In the data rows, 128 means zero.
Each row below has a hidden score, from 0 to 20, with 10 about the middle. What is it?
[189 132 71 166 198 176 187 122] ~ 8
[113 124 140 115 132 110 116 123] ~ 8
[112 128 136 129 110 121 122 118] ~ 14
[110 129 133 125 122 120 119 114] ~ 12
[120 135 142 123 136 109 128 113] ~ 9
[112 134 148 105 148 127 117 120] ~ 2
[188 137 69 159 101 113 115 115] ~ 20
[147 124 120 109 120 118 113 122] ~ 11
[111 133 145 120 128 109 126 123] ~ 9
[120 129 138 109 132 109 112 123] ~ 7
[111 136 148 111 134 112 124 114] ~ 8
[113 136 145 113 136 106 124 114] ~ 8
[110 129 141 118 132 110 128 117] ~ 10
[122 36 146 140 193 110 113 122] ~ 2
[119 130 138 101 134 112 111 118] ~ 7
[111 131 145 111 155 132 110 119] ~ 1
[130 135 118 140 104 134 123 144] ~ 13
[118 130 144 109 142 116 109 125] ~ 3
[144 139 93 163 152 183 155 140] ~ 8
[111 133 136 121 119 113 118 118] ~ 12
[112 131 137 114 124 113 117 111] ~ 11
[110 130 141 119 126 110 120 122] ~ 10
[126 129 137 110 140 113 112 117] ~ 6
[130 135 146 117 132 112 142 121] ~ 8
[114 128 142 117 125 112 112 119] ~ 9
[141 139 144 134 121 109 155 117] ~ 13
[112 128 135 116 122 116 115 119] ~ 11
[141 143 96 140 94 114 126 147] ~ 19
[164 138 126 191 85 135 198 125] ~ 20
[169 136 61 126 95 138 146 189] ~ 16
[135 136 146 158 165 175 118 117] ~ 0
[186 139 140 158 95 112 198 128] ~ 20
[113 128 140 114 127 111 111 119] ~ 9
[116 131 102 180 88 175 120 142] ~ 18
[108 129 140 126 115 113 117 122] ~ 12
[112 131 136 118 129 111 114 119] ~ 10
[132 130 140 142 112 118 144 116] ~ 15
[116 134 136 116 121 110 116 120] ~ 11
[113 131 139 118 121 113 117 115] ~ 11
[183 129 66 208 197 179 187 173] ~ 4
[126 134 140 140 110 114 142 118] ~ 15
[113 130 144 113 160 132 118 120] ~ 1
[111 126 136 121 120 118 120 117] ~ 12
[116 126 143 106 139 109 117 119] ~ 6
[110 132 150 112 147 123 113 120] ~ 3
[108 130 135 128 115 124 116 119] ~ 12
[110 126 133 128 119 117 122 116] ~ 14
[115 126 134 108 125 117 108 122] ~ 9
[113 132 142 110 142 115 114 117] ~ 6
[112 139 143 130 133 166 116 140] ~ 1
[112 130 125 140 103 133 115 119] ~ 16
[111 131 143 125 124 106 123 117] ~ 11
[110 127 144 116 129 113 121 118] ~ 9
[116 136 132 140 122 152 121 143] ~ 6
[114 127 140 114 127 108 123 114] ~ 11
[149 122 97 139 92 175 113 134] ~ 15
[110 130 128 144 105 133 126 118] ~ 17
[154 138 74 132 93 109 131 163] ~ 20
[187 139 140 129 108 121 186 125] ~ 14
[114 135 146 119 137 173 109 141] ~ 0
[111 135 101 175 91 171 120 147] ~ 17
[111 127 143 104 140 106 110 123] ~ 5
[110 131 133 128 118 115 124 114] ~ 14
[112 130 142 114 131 113 118 119] ~ 8
[172 142 148 112 128 151 163 127] ~ 4
[112 127 139 126 119 112 129 122] ~ 12
[112 133 135 126 116 117 121 114] ~ 13
[192 121 86 178 197 164 110 220] ~ 0
[120 135 109 194 89 164 148 137] ~ 20
[111 127 141 119 133 109 124 115] ~ 10
[108 133 145 113 137 112 120 118] ~ 7
[142 141 99 195 168 185 156 126] ~ 8
[144 126 113 112 101 140 111 128] ~ 13
[110 127 138 119 124 111 125 116] ~ 12
[118 126 130 127 113 134 111 123] ~ 11
[137 128 133 109 133 109 113 117] ~ 8
[139 128 104 126 98 160 114 127] ~ 15
[114 131 144 116 127 110 116 124] ~ 8
[192 137 57 126 88 171 124 139] ~ 20
[118 133 148 118 135 110 127 124] ~ 7
[119 124 127 132 109 131 113 123] ~ 13
[111 130 143 113 131 111 116 118] ~ 8
[112 128 128 139 103 138 118 119] ~ 15
[112 141 147 125 175 182 116 119] ~ 0
[134 135 142 132 122 104 146 120] ~ 13
[116 124 141 104 137 108 109 115] ~ 7
